Two rows play each game, the first against the second. How much does the first row win by? 10 is about a draw, 20 a big win and 0 a big loss. Wins can go round in a circle: one row can beat a second, the second a third and the third the first. Each row has two weighted sums of its numbers, A and B, taken from their middle values. A row wins by its A times the other's B, less its B times the other's A.
[ 0.5  1.  -1.5 -0.4 -0.2  1.1 -0.8 -0.5  0.   1.3]
[-0.9 -1.4  0.4  0.1  0.3 -0.3  0.1  0.   0.4 -1.5] 6
[-0.9 -0.4 -0.6 -1.4  0.3 -0.3  0.1 -1.   0.4 -0.1]
[-0.7 -0.7  0.6  0.3 -0.4 -1.  -0.1  0.2 -0.2 -1.3] 7
[ 0.3  0.7  0.1 -1.6  1.   0.9  0.8 -0.2  1.   1.1]
[ 0.   1.  -1.1  1.  -1.1  0.2 -1.8  0.  -0.8  0.3] 10
[ 0.3  1.3 -0.9  1.2 -1.3 -0.1 -1.5  0.2 -1.   0.6]
[-0.2 -1.6  0.1 -0.2  0.9  0.4  0.8 -0.2  1.  -1.3] 12
[-0.4  0.  -0.1 -1.8  0.8  0.2  0.6 -0.5  0.8  0.4]
[-0.2 -0.7  0.1 -1.1  0.9  0.4  0.8 -0.2  1.  -0.4] 9
[-0.4  0.  -1.1 -0.9 -0.1  0.2 -0.4 -1.4  0.   0.4]
[-0.2  0.3 -0.4 -1.6  0.5  0.4  0.3 -0.7  0.6  0.6] 10
[ 0.3 -1.1  0.6 -0.6  1.4  0.9  1.3  0.3  1.4 -0.8]
[-0.4  0.  -1.5  0.1 -1.   0.2 -1.3 -1.  -0.8  0.3] 12
[ 1.  -1.3  1.4 -0.4  2.1  1.6  2.   1.   2.  -0.1]
[-0.6 -0.2 -1.3 -0.2 -0.8 -0.1 -1.1 -1.2 -0.6  0.2] 8
[-0.7 -1.6  0.1 -0.1  0.5 -0.1  0.3 -0.2  0.6 -1.3]
[ 0.1  0.5  0.4 -1.9  1.2  0.7  1.   0.   1.2  0.8] 13
[ 0.5 -0.9  1.8  1.4  0.3 -0.8  1.   1.4  0.  -1.1]
[ 0.   0.5 -0.1 -1.9  0.7  0.6  0.6 -0.5  0.8  0.8] 3
[ 0.3  1.2 -0.4  1.2 -1.7 -1.  -1.1  0.3 -1.8  0.6]
[ 0.1  1.  -0.1  1.  -1.5 -1.3 -0.9  0.  -1.6  0.3] 10
[ 0.5  1.  -1.6  0.1 -0.2  1.1 -0.8 -0.5  0.   1.4]
[ 0.   1.  -0.6  1.  -1.9 -0.8 -1.3  0.  -1.6  0.4] 16
[-1.4 -0.9 -0.6 -0.9 -0.1 -0.8 -0.4 -1.   0.  -0.6]
[ 0.1  1.   0.3  1.  -1.  -1.3 -0.4  0.  -1.6  0.4] 10
[-0.9  0.   0.4  0.1 -1.1 -1.8 -0.4  0.  -0.8 -0.6]
[-1.1 -0.2 -0.8 -0.2 -0.8 -0.6 -1.1 -1.2 -0.6 -0.4] 7
[ 0.1  0.6  1.3  1.  -0.2 -1.2  0.6  1.  -0.8 -0.1]
[-0.7  0.3 -0.8  0.3 -1.2 -0.6 -1.6 -0.7 -1.  -0.4] 8
[ 0.   0.5 -1.6 -0.4 -0.6  0.6 -0.8 -0.9 -0.4  0.8]
[-0.7  0.3 -1.3  0.3 -1.2 -0.1 -1.6 -0.7 -1.   0.2] 8
[ 1.7 -0.6  2.  -0.1  2.7  2.3  2.7  1.7  2.5  0.6]
[ 0.1  0.5 -1.6  0.5 -0.6  0.6 -1.3 -0.5 -0.4  0.9] 6
[ 1.1 -0.4  2.3  2.   0.7 -0.3  1.5  2.   0.  -0.6]
[ 0.3 -2.   0.6  0.3  1.4  0.9  1.3  0.2  1.4 -0.8] 11
[-1.2 -0.6 -0.8 -1.1  0.1 -0.5 -0.1 -1.2  0.2 -0.3]
[ 0.5 -1.4  0.9 -0.4  1.6  1.1  1.5  0.5  1.6 -0.6] 10
[ 0.6 -0.9  0.9 -0.9  1.7  1.1  1.5  0.5  1.6 -0.6]
[-0.4 -0.9 -0.1 -0.9  0.7  0.2  0.6 -0.5  0.8 -0.6] 11
[ 0.1  1.  -0.6  1.  -1.9 -0.8 -1.3  0.  -1.6  0.4]
[-1.2 -0.2 -0.4 -0.2 -0.8 -1.  -1.1 -0.7 -0.6 -0.8] 14
[ 0.5  0.1  0.8 -1.4  1.6  1.2  1.5  0.5  1.6  0.4]
[ 0.5 -1.4  1.8  1.5  0.3 -0.3  1.   1.5  0.4 -1.1] 12
[-1.2 -0.7 -0.9 -0.7 -0.4 -0.5 -0.6 -1.2 -0.2 -0.4]
[ 1.  -1.4  1.3 -0.4  2.1  1.6  2.   1.   2.  -0.1] 11
[-0.4  0.5 -0.1  0.5 -1.4 -1.2 -0.8 -0.5 -1.2 -0.1]
[-1.1 -0.2 -0.3 -0.2 -0.8 -1.  -1.1 -0.7 -0.6 -0.8] 15
[ 0.3  0.8 -1.8 -0.2 -0.4  0.9 -1.1 -0.7 -0.2  1.1]
[-0.9  0.  -0.6  0.1 -1.  -0.8 -1.3 -0.9 -0.8 -0.6] 11
[-0.2  0.7  1.1  0.8 -0.4 -1.5  0.3  0.8 -1.   0.1]
[ 0.8 -0.6  1.1 -1.1  1.8  1.4  1.7  0.7  1.7 -0.4] 7
[ 0.3 -1.6  0.6 -0.2  1.4  0.9  1.3  0.3  1.4 -0.8]
[ 0.3  0.3  1.6  1.2  0.1 -1.1  0.8  1.2 -0.6 -0.4] 9
[ 0.3 -1.6  1.6  1.2  0.9  0.4  0.8  1.2  1.  -1.3]
[-0.4  0.  -1.6 -0.4 -0.6  0.2 -0.8 -1.5 -0.4  0.4] 5
[ 1.2 -0.6  2.5  2.2  0.9 -0.1  1.8  2.2  0.2 -0.4]
[ 0.1  1.   0.8  1.  -0.6 -1.3  0.1  0.5 -1.2  0.3] 11
[ 0.1  1.  -0.1  1.  -1.5 -1.2 -0.9  0.  -1.6  0.3]
[ 0.1  0.5 -2.   0.1 -0.6  0.6 -1.3 -1.  -0.4  0.8] 8
[-0.7  0.3 -1.3  0.3 -1.3 -0.1 -1.5 -0.7 -1.   0.1]
[-0.5  0.5  0.4  0.6 -1.  -1.7 -0.4  0.  -1.2 -0.1] 11
[ 1.  -1.4  1.3  0.1  2.1  1.6  2.   1.   1.9 -0.1]
[ 0.3  0.8  0.1 -1.6  1.   0.9  0.8 -0.3  1.   1.1] 11
[-1.1 -1.1  0.1 -0.2  0.1 -0.5 -0.1 -0.2  0.2 -1.3]
[-0.9 -0.4 -0.6 -1.4  0.3 -0.3  0.1 -1.   0.4 -0.1] 15
[ 0.1  1.   0.9  1.  -0.6 -1.3  0.1  0.5 -1.2  0.4]
[-0.6 -0.2  0.6  0.3 -0.8 -1.5 -0.1  0.2 -0.6 -0.8] 10
[ 1.   1.5 -1.1 -0.4  0.3  1.6 -0.4  0.   0.4  1.8]
[ 0.3 -0.2  0.6 -1.6  1.4  0.9  1.3  0.2  1.4  0.1] 11
[-0.2  0.8 -0.8  0.8 -1.7 -0.6 -1.5 -0.2 -1.4  0.1]
[ 0.1 -1.8  1.3  1.   0.7  0.2  0.6  1.   0.8 -1.6] 15
[-0.6 -0.2 -0.4 -1.6  0.5 -0.1  0.3 -0.7  0.6  0.1]
[-1.1 -0.6 -0.8 -0.6 -0.4 -0.6 -0.6 -1.2 -0.2 -0.4] 11
[ 0.3  0.8 -0.8 -1.2  0.1  0.9 -0.1 -0.7  0.2  1.1]
[-0.2 -2.1  1.1  0.8  1.   0.4  0.8  0.7  1.  -1.3] 9
[ 1.5 -0.9  1.8 -0.4  2.5  2.1  2.5  1.5  2.4  0.4]
[ 0.1  0.5 -0.6 -1.4  0.3  0.7  0.1 -0.9  0.4  0.9] 7
[ 1.1  1.5 -0.6 -0.9  0.3  1.6  0.1  0.   0.4  1.8]
[-0.2  0.8 -1.3  0.8 -0.8  0.4 -1.5 -0.2 -0.6  0.6] 3
[-0.9  0.1 -0.1  0.  -1.1 -1.3 -0.8 -0.5 -0.8 -0.6]
[ 0.3 -0.6  1.6  1.3  0.1 -1.   0.8  1.2 -0.2 -1.3] 19
[ 1.  -0.9  1.3 -0.9  2.1  1.6  2.   1.   2.  -0.1]
[ 0.3  1.2  0.6  1.3 -0.8 -1.  -0.1  0.2 -1.4  0.6] 9
[-0.4  0.1 -0.6 -1.4  0.3  0.2  0.1 -1.   0.4  0.4]
[ 0.3 -1.2  1.6  1.2  0.1 -0.5  0.8  1.2  0.2 -1.3] 17
[-0.4  0.1 -0.1 -1.8  0.7  0.2  0.6 -0.5  0.8  0.4]
[ 0.3  0.8 -1.3 -0.7 -0.4  0.9 -0.6 -0.7 -0.2  1.1] 12
[-0.7 -1.6  0.6  0.3  0.5 -0.1  0.3  0.2  0.6 -1.8]
[-0.2  0.3 -0.3 -1.6  0.5  0.4  0.3 -0.7  0.6  0.6] 11
[ 1.3 -1.1  1.6 -0.2  2.3  1.8  2.2  1.2  2.1  0.1]
[-0.2  0.3  0.1 -2.   1.   0.4  0.8 -0.2  1.   0.6] 8
[ 0.   1.   0.9  1.  -0.6 -1.3  0.1  0.5 -1.2  0.4]
[-0.4 -0.9 -0.1 -0.9  0.7  0.2  0.5 -0.5  0.8 -0.6] 10
[ 0.3  0.8 -0.3 -1.6  0.5  0.9  0.3 -0.7  0.6  1.1]
[ 1.3  2.2  0.1  2.2 -0.8  0.  -0.6  1.2 -1.4  1.6] 9
[-1.1 -0.6 -0.8 -0.7 -0.4 -0.6 -0.6 -1.2 -0.2 -0.4]
[ 0.3  0.7 -0.4 -1.6  0.5  0.9  0.3 -0.8  0.6  1.1] 15
[ 0.1 -2.3  0.8  0.6  1.2  0.6  1.1  0.5  1.2 -1.1]
[ 1.   1.9 -0.1  2.  -1.  -0.3 -0.8  1.  -1.6  1.4] 10
[-0.2  0.7 -0.4  0.8 -1.7 -1.  -1.1 -0.2 -1.4  0.1]
[ 0.3  0.8 -1.8  0.3 -0.4  0.9 -1.1 -0.7 -0.2  1.1] 5
[ 0.5  1.4 -0.6  1.5 -1.5 -0.3 -1.3  0.5 -1.2  0.8]
[-0.6  0.3 -0.4  0.3 -1.3 -1.  -1.1 -0.7 -1.  -0.3] 8
[ 0.3 -2.1  1.1  0.8  1.4  0.9  1.3  0.7  1.4 -0.8]
[-0.7 -1.2 -0.4 -0.7  0.5 -0.1  0.3 -0.7  0.6 -0.8] 9
[ 0.1  1.  -0.1  1.  -1.5 -1.3 -0.8  0.  -1.6  0.3]
[ 1.   1.9 -0.1  2.  -1.  -0.3 -0.9  1.  -1.6  1.3] 13
[-0.9 -0.4 -1.1 -0.9 -0.2 -0.3 -0.4 -1.5  0.  -0.1]
[-0.2  0.8 -1.3  0.7 -0.8  0.4 -1.5 -0.3 -0.6  0.6] 6
[-1.4 -0.4 -0.6 -0.4 -0.6 -0.8 -0.9 -0.9 -0.4 -0.6]
[-1.4 -0.4 -0.1 -0.4 -0.6 -1.3 -0.9 -0.5 -0.4 -1.1] 7
[-1.1 -0.6  0.2 -0.2 -0.4 -1.  -0.6 -0.2 -0.2 -1.3]
[ 1.   1.4 -0.6 -0.9  0.3  1.6  0.1  0.   0.4  1.9] 7
[ 0.5  1.5  0.4  1.5 -1.  -0.8 -0.4  0.5 -1.6  0.8]
[-1.4 -0.4 -0.6 -0.4 -0.6 -0.8 -0.8 -1.  -0.4 -0.6] 10
[-0.2  0.3 -1.3 -0.7 -0.4  0.4 -0.6 -1.2 -0.2  0.6]
[-0.6  0.3 -0.8  0.3 -1.2 -0.6 -1.6 -0.7 -1.  -0.4] 14
[ 0.1  0.5 -0.6 -1.3  0.3  0.7  0.1 -1.   0.4  0.9]
[ 0.8  1.2 -1.3 -0.2  0.   1.4 -0.6 -0.2  0.2  1.6] 4
[-0.2  0.3 -0.8 -1.1  0.1  0.4 -0.1 -1.2  0.2  0.6]
[-0.6 -0.2 -1.3 -0.6 -0.4 -0.1 -0.6 -1.7 -0.2  0.1] 10
[ 0.3 -1.6  1.5  1.3  0.5 -0.1  0.8  1.2  0.6 -1.3]
[-0.4 -1.8  0.4  0.1  0.7  0.2  0.6  0.   0.8 -1.6] 15
[-0.1  0.3  1.1  0.8 -0.4 -1.5  0.3  0.7 -1.  -0.3]
[ 0.3  0.8 -1.8  0.3 -0.4  0.9 -1.1 -0.7 -0.2  1.1] 14
[ 0.   0.1  0.4 -1.8  1.2  0.6  1.   0.   1.2  0.4]
[-0.2 -2.1  0.6  0.3  1.   0.4  0.8  0.3  1.  -1.3] 8
[-0.4  0.   0.9  0.5 -0.6 -1.8  0.1  0.5 -0.8 -0.6]
[ 0.8  1.3 -1.3 -0.2  0.1  1.4 -0.6 -0.2  0.2  1.6] 12
[ 0.3  1.2 -0.3  1.2 -1.7 -1.  -1.1  0.2 -1.7  0.6]
[ 1.2 -0.7  1.6 -0.7  2.3  1.8  2.2  1.2  2.2  0.2] 9
[ 0.8  1.7  0.1  1.7 -1.2 -0.5 -0.6  0.7 -1.8  1.1]
[-0.4  0.5 -0.6  0.5 -1.5 -0.8 -1.3 -0.5 -1.2 -0.2] 11
[ 0.3 -0.2  0.6 -1.6  1.4  0.9  1.3  0.3  1.3  0.1]
[-0.4 -0.9  0.8  0.5 -0.2 -0.8  0.1  0.5  0.  -1.5] 8
[-0.4  0.1  0.9  0.5 -0.6 -1.8  0.1  0.5 -0.8 -0.6]
[ 0.3  0.8 -0.4 -1.6  0.5  0.9  0.4 -0.7  0.6  1.1] 4
[ 0.1  0.1  1.3  1.  -0.1 -1.3  0.6  0.9 -0.8 -0.6]
[ 0.6  1.  -1.1 -0.9 -0.1  1.2 -0.4 -0.5  0.   1.3] 12
[ 0.1  0.5 -1.5 -0.4 -0.6  0.6 -0.8 -1.  -0.4  0.9]
[-0.2  0.3  0.2 -2.1  1.   0.4  0.9 -0.2  1.   0.6] 7
[-1.4 -0.9 -0.5 -0.9 -0.1 -0.8 -0.4 -1.   0.  -0.6]
[-0.2 -0.2  0.1 -1.6  0.9  0.5  0.8 -0.2  1.   0.1] 12
[ 0.8  1.2 -0.4 -1.1  0.5  1.4  0.3 -0.2  0.6  1.5]
[ 0.8 -1.1  2.   1.7  0.5 -0.5  1.3  1.7  0.2 -0.8] 19
[-1.1 -0.2  0.2 -0.2 -0.8 -1.5 -0.6 -0.2 -0.6 -0.8]
[ 0.5 -1.4  1.8  1.5  0.3 -0.3  1.1  1.4  0.4 -1.1] 6
[ 0.1 -1.8  0.3  0.   1.1  0.7  1.   0.   1.2 -1.1]
[-1.1 -0.7 -0.8 -1.1  0.1 -0.6 -0.1 -1.2  0.2 -0.4] 12
[-1.4 -0.4 -0.1 -0.4 -0.6 -1.3 -0.9 -0.5 -0.4 -1.1]
[-0.4  0.5  0.8  0.5 -0.5 -1.7  0.1  0.5 -1.2 -0.1] 15
[ 1.   1.4 -1.1 -0.9  0.3  1.6 -0.4  0.   0.4  1.8]
[ 0.1  1.   0.4  1.  -1.1 -1.3 -0.4  0.  -1.6  0.4] 13
[ 0.8 -1.6  1.1 -0.2  1.8  1.4  1.8  0.7  1.8 -0.4]
[-0.4  0.5 -1.5  0.6 -1.   0.2 -1.7 -0.5 -0.8  0.3] 8
[-0.2  0.3 -1.3 -0.7 -0.4  0.4 -0.6 -1.2 -0.2  0.6]
[-0.2  0.8 -0.4  0.8 -1.7 -1.  -1.1 -0.2 -1.4  0.1] 19
[ 0.3 -0.7  1.5  1.3  0.1 -1.   0.8  1.2 -0.2 -1.3]
[-0.4  0.5  0.4  0.5 -1.  -1.7 -0.4  0.  -1.2 -0.1] 5
[ 1.2  2.2  0.1  2.2 -0.8  0.  -0.6  1.2 -1.4  1.6]
[ 1.  -1.4  1.3  0.   2.1  1.6  2.   1.   2.  -0.1] 11
[ 0.  -0.4  1.3  1.  -0.2 -1.3  0.6  1.  -0.4 -1.1]
[ 0.8  1.7  0.1  1.7 -1.2 -0.6 -0.6  0.7 -1.8  1.1] 11
[-0.4  0.1 -1.1 -0.9 -0.2  0.2 -0.4 -1.4  0.   0.4]
[ 0.8  1.7 -0.4  1.7 -1.2 -0.6 -1.1  0.7 -1.7  1.1] 7
